In the data rows, the value 128 means zero.
Here are some points, each followed by its number:
[112, 144, 136, 105, 146, 134, 104, 125, 118, 110, 109, 120, 120, 154, 111, 108, 144, 147, 112, 115, 144, 111, 162] 0
[87, 112, 174, 140, 122, 82, 166, 149, 174, 107, 118, 174, 92, 84, 106, 108, 98, 87, 102, 177, 128, 86, 122] 1
[84, 121, 112, 135, 150, 98, 145, 176, 130, 112, 105, 143, 91, 138, 106, 106, 97, 134, 103, 126, 103, 145, 158] 2
[144, 153, 101, 97, 125, 145, 87, 135, 103, 117, 91, 123, 203, 127, 120, 148, 191, 129, 113, 105, 181, 143, 159] 3
[168, 104, 91, 121, 91, 155, 91, 100, 106, 152, 117, 111, 171, 90, 153, 168, 112, 131, 155, 106, 110, 164, 101] 4
[143, 78, 163, 255, 78, 76, 255, 105, 255, 137, 130, 113, 95, 99, 152, 106, 88, 81, 160, 175, 85, 89, 93] 5
[156, 132, 82, 101, 228, 207, 87, 100, 85, 175, 130, 104, 173, 141, 137, 163, 133, 184, 146, 110, 85, 245, 85] 6
[177, 81, 86, 174, 109, 152, 150, 105, 120, 181, 134, 102, 122, 88, 183, 175, 82, 131, 184, 105, 83, 169, 86] 7
[176, 84, 87, 160, 101, 153, 127, 104, 116, 176, 133, 103, 135, 84, 176, 175, 83, 130, 178, 105, 82, 170, 87] 8
[151, 120, 93, 118, 122, 147, 97, 105, 111, 133, 104, 106, 154, 95, 143, 153, 130, 146, 139, 104, 121, 166, 144] 9
[84, 136, 148, 118, 146, 90, 130, 191, 143, 106, 176, 171, 92, 139, 106, 108, 121, 110, 100, 148, 141, 96, 160] 10
[163, 119, 96, 105, 94, 153, 87, 105, 103, 138, 104, 120, 193, 101, 139, 163, 143, 123, 139, 107, 141, 149, 107] 11
[132, 142, 113, 102, 141, 143, 92, 120, 110, 115, 92, 115, 157, 129, 121, 128, 160, 145, 119, 106, 152, 132, 162] 12
[127, 147, 104, 100, 186, 169, 92, 112, 89, 122, 91, 105, 142, 176, 118, 122, 150, 174, 122, 104, 124, 165, 138] 13
[177, 82, 86, 167, 97, 154, 134, 104, 117, 181, 133, 102, 127, 84, 180, 176, 82, 136, 183, 105, 82, 178, 88] 14
[178, 80, 86, 176, 106, 152, 153, 105, 121, 184, 135, 102, 119, 87, 185, 176, 82, 133, 186, 104, 84, 173, 85] 15
[111, 135, 125, 132, 146, 128, 149, 110, 129, 116, 91, 105, 93, 136, 115, 106, 106, 168, 122, 112, 101, 135, 170] 16
[103, 161, 192, 102, 93, 103, 93, 141, 126, 110, 135, 175, 114, 152, 108, 110, 143, 86, 100, 199, 163, 86, 80] 17
[112, 139, 150, 133, 119, 98, 127, 120, 139, 119, 91, 125, 98, 86, 106, 108, 113, 91, 105, 143, 120, 88, 95] 18
Which two points above are nearest to each new point? Their numbers follow each, nearest first.
[112, 144, 136, 105, 146, 134, 104, 125, 118, 110, 109, 120, 120, 154, 111, 108, 144, 147, 112, 115, 144, 111, 162] 0 12
[84, 148, 154, 102, 162, 93, 105, 213, 128, 105, 237, 193, 99, 167, 108, 108, 148, 103, 101, 151, 163, 91, 151] 10 17
[112, 144, 136, 105, 146, 134, 104, 125, 118, 110, 109, 120, 120, 154, 111, 108, 144, 147, 112, 115, 144, 111, 162] 0 12
[110, 146, 146, 106, 149, 135, 111, 120, 120, 109, 118, 118, 110, 170, 110, 106, 138, 154, 113, 119, 138, 105, 160] 0 16
[84, 151, 164, 103, 157, 87, 106, 213, 139, 105, 250, 198, 102, 142, 108, 109, 155, 94, 101, 157, 173, 86, 153] 10 17
[153, 78, 136, 233, 82, 81, 255, 104, 218, 147, 131, 109, 91, 99, 159, 115, 86, 84, 166, 144, 84, 85, 91] 5 1
[109, 136, 124, 132, 139, 132, 150, 109, 127, 116, 92, 105, 92, 161, 115, 106, 102, 180, 125, 113, 97, 143, 174] 16 0
[109, 149, 159, 122, 109, 98, 111, 130, 135, 116, 92, 136, 102, 99, 106, 109, 125, 90, 102, 156, 136, 86, 94] 18 17
[110, 148, 146, 102, 150, 136, 105, 124, 117, 109, 125, 121, 118, 174, 110, 107, 147, 152, 111, 118, 146, 104, 162] 0 12
[84, 145, 125, 110, 173, 94, 112, 212, 127, 106, 172, 165, 96, 150, 106, 107, 141, 117, 100, 125, 149, 118, 178] 10 2
[142, 78, 164, 255, 79, 76, 255, 104, 255, 136, 129, 113, 95, 99, 152, 106, 88, 81, 159, 175, 85, 89, 94] 5 1
